One vector is turned by the same rotation once a tick. Each row is the vector after some number of ticks, and that number follows the row.
The counts run from 0 to 273.
[ 87 136 170 136 121 115 111 108 133 142 146 140 120 102 142  89  87 112
 128 165 116 120 132  67 141 101 130  94 164 129 123 196 101 135] -> 100
[153 111 171 132 106 143 153 135 128 199 105 116 169 149 154 104 154 108
 167 147 112 123  73 168 143 107 145 140 148 136 127 116 140 142] -> 81
[ 66 150 102  71 124 132 132 132 148 132 123 144  77 141 113 185 117 122
 113  70  96 120 152 114 158 138 126 102 137 126 121 130 150 121] -> 16
[142 104 153 147  97 141 139 150 112 114  81 114  80 173 144 105 106 115
 114 165  94 120 149 115 164  85 141 151 151 135 104 158 133 149] -> 195
[ 75 141 141 113 125 128 156 171  89 102 135 123  95 147 139 139 107  96
  94 123  89 139 142  95 144 108 105 144 134 114 143 200 143 134] -> 9
[111 151 148 126 117 164 108 199 119  93  84 108  87 105 124  90 132 148
  72 149  99  93 132 106 129 121 136 108 129 109 139 123 120 155] -> 206
[170 104 151 143 111 116 145 176  99 131 132 108 115 104 145 135 156 101
 167 124 146 121 136 177 158 104 183 162 115  97 158 105 137 146] -> 173
[ 72 147 137  98 125 172 153 115  94 145 121 127 128 139 133 154 144 145
 124 173 128 135 110 160  89 156 127  70  82 131 146 116 120 156] -> 117
[144 181 121 150 119 125  98 189 173 154 145 179 112 100 141 131 147 134
 147 112 122 115 142 106 155 143 112 100 149 119  91  97 105 101] -> 64
[100 145 151  86 135 175 120 185 107 103  80 117 100 107 136  91 152 149
  75 152 119  91 144 125 118 121 148 109 117 122 156 114 118 155] -> 208
[ 70 144 136  89 130 138 141 108 109 147 134 119 130 127 119 174 140 129
 134 170 140 134 111 159  90 179 117  64 109 134 139 123 138 168] -> 119
[126 157 187 153 114 156  98 111 152 154 126  95 157 111 155  91 129 132
 127 164 108  93  94 111 128  84 134 158 104 111 111 161 146 143] -> 91
[145 113 150 154 105 108 139 140 136 105  83 109  86 158 145 114  80  99
 107 169  99 128 149 111 163  96 127 143 173 126  90 168 136 143] -> 193
[136 160  61 136 123 137 122 149 142 133 130 142 111  99 103 123 116 121
 123 103 126  97 110  79 145 142  75  91 136 173 147 127 139  83] -> 249
[117 122 132 104 106 144  92 136 129 128  52 124  73 161 132 136 144 142
 129 141 115  76 179 121 149 131 140 100 152 144  89 136 148 128] -> 200
[140 175  98 179 108 172 154 175 127 101 131 113  97 130 142 120 120 131
 135 124 132 150 150 163 133 138 168 131  85 163 152  95 131 159] -> 161
[124 129 121  59 138 111 142  87 163 132 137 164 105 142 133 157 115 126
 106 155 140  84 120  93 109 151  81 166 119 152 125 142 168 137] -> 235
[121 133 124 121 147 134 151 129 152 129 121 128 130 139 127 152 111 134
  81 152  79  93  72 105 132 110  75 180  91  80 147 120 149 143] -> 229
[126 131 120  69 129  97 142  96 167 127 145 167 101 128 127 155 103 118
 103 150 136  89 120  78 116 157  81 156 135 152 124 150 166 133] -> 236
[132 155 164 159 110 117  83 113 178 170 113  80 170 116 138 119 122 117
 149 145  99  85  86 118 139 114 110 134 145 101  96 152 158 135] -> 88
[154 167 108 122 116 124 149 150 140 111 128 123 113 120 126 139 143 104
 158 136 162 135 188 183 134 164 172 101 112 163 152  86 158 156] -> 165
[157 109 134 112 123 101 115 138 125 147 101 108 115  98 162 165 168 115
 172 109 168 104 153 183 154 118 169 160 129  93 133 105 143 117] -> 176
[174 119 154 162 100 100 149 192 112 117 157 101 110  95 124 134 136  90
 157 132 125 131 137 157 155 119 169 140 131  95 161 104 144 155] -> 171
[ 79 154 123 101 137 100 136 147 112  95 106 115 119 128 134 154 114  83
  96 145 119 123 160 100 134 134  83 116 150 117 131 203 161 117] -> 6
[128 175  79 202 111 141 122 180 148 103 137 110  81 120 136 141  95 134
 137 113 119 151 139 134 141 162 124 118 123 156 127 116 118 145] -> 158
[145 178  86 147 130 177 161 184  95 128 139 138 134 104 120  97 147 121
 109 129 124 117  98 107 127 107  93 113  92 164 166 130 131  98] -> 253
[117 169  69 188 114 127 109 157 143 116 125 122  78 125 144 170 105 133
 155 102 139 145 155 136 142 180 121 116 135 168 112 124 124 125] -> 156
[129 127 108 180 128 129 120  79 134 114 158 100 129  75 108 158  92 128
 125 140 123 118  90  99 150 105 121 155  81 117 177 122 120 138] -> 136
[118 173  74 198 112 132 116 167 148 105 133 111  80 121 137 157  99 133
 148 107 125 152 147 135 147 173 121 116 134 159 115 120 122 135] -> 157
[146 126 137 132 125  86 135 118 161 111  80 111 105 148 149 133  78  91
 111 171 134 130 163 123 157 112 121 140 184 131  86 160 138 139] -> 191
[161 157 120 136 110  89 140 162 145 113 140 115 116 105 110 146 131  84
 163 139 149 140 179 170 140 166 156  96 139 137 146  93 161 159] -> 167
[148 133 132 113 139 130 146 109 145 118  68 104 122 134 193 123 114 120
 104 159 168 129 145 170 143  79 153 189 117 121 107 135 130 133] -> 186
[125 189 112 112 139  99 155 186 113 149 166 138 156 113 119 152 148  78
 144 120 141 140 127 138 122 157  77 103 148 149 135 146 153 111] -> 260
[176 135 150 163 103  89 146 189 119 111 157 107 112  95 117 135 127  84
 160 134 127 139 143 156 157 134 161 124 143  99 157 108 147 158] -> 170
[ 71 157 124 162 118 168 140 142 109 139 121 117 114 123 121 132 111 142
 116 165  87 141  91 127 120 123 109  54 102 100 136 131  93 135] -> 113
[111 149 142 136 114 153  96 195 128  93  85 101  84 107 118 100 123 144
  82 143  94  92 138 105 131 127 126  96 142 105 130 127 121 145] -> 205
[131 149 161 156 113 110  84 108 178 178 106  86 170 116 131 132 129 114
 159 141 102  88  90 129 140 125 110 123 155 109  93 144 162 126] -> 87
[140 115 111 192 109 125 143 140  78 105 164 142  78 127 155 158 103 123
 149 163 143 150 130  98 141 127 103 163 113 152 141 170 101 122] -> 148
[143 187 128 160 116 130 105 199 172 152 145 174 111  91 147 119 142 134
 137 114 115 124 128 110 147 134 114 103 142 113  96  92  97 103] -> 65
[161  94 145  91 107 146 156 162  66 134 149 133 125 109 115 170 141 119
 109 128 143 126  62 121 146 108 113 177 131 142 143  95 129 115] -> 34
[132 176  84 207 107 154 133 186 137  95 136 107  84 122 136 127 101 135
 132 113 117 158 138 141 140 151 138 124 108 155 137 111 124 153] -> 159
[138 132  93 141 137  96 131  66 114 107 147 144 113 103 133 186 115 108
 147 181 182 122 161 104 131 141  96 135 104 152 135 150 122 113] -> 143
[ 99 136 147  70 141 165 131 173 107 107  75 129 110 107 139  95 156 146
  79 153 131  93 155 131 116 130 155 109 120 125 156 110 119 156] -> 209
[103 156 113 105 116 169 156 162 136 109 143 143  87 123  99 149 102 129
  72  98  81 131 107 110 159 102 137 112  96 107 152  92 135 129] -> 21
[ 90 129 171 148 120 128 119 117 121 147 141 141 115 102 149  85  93 116
 127 159 110 125 126  69 148  90 133  96 157 130 128 196  91 135] -> 101
[152 185 117 126 148 115 125 119 155 122 134 160 162 137 114 149 126  92
 132 145 137 126 180  85 154 135  98 166 147 199 102 128 150 130] -> 51
[146 170 139  92 133 139 155 151 163 172 114 168 154 109 170 106 149 124
 136 152 165 136 116 173 116 142 141 102 144 149 111  81 110 123] -> 72
[146 164 137  92 128 122 153 151 169 173 112 160 158 108 163 110 141 108
 140 154 166 140 113 175 121 152 132  91 161 150 107  84 117 124] -> 73
[135 119 128 100 117  98 138 119 156 124 167 162  89 125 120 139  83 116
 105 142 113 102 103  58 125 149  76 157 155 156 131 159 157 136] -> 238
[ 63 146 103 146 122 139 113 118 129 155 108 128 109 116 118 144 113 130
 137 149  97 125 119 109 138 139 104  31 143 118 115 141  95 109] -> 110
[148 177 141 127 123 170 151 185 144 159 129 170 134 102 174  92 154 148
 120 139 140 140 105 149 123 117 144 120 114 127 119  80  97 123] -> 69
[ 98 141 142  56 148 153 132 165 112 113  74 131 113 103 132 106 159 134
  87 149 141  96 162 139 116 141 152  97 135 129 162 112 126 153] -> 210
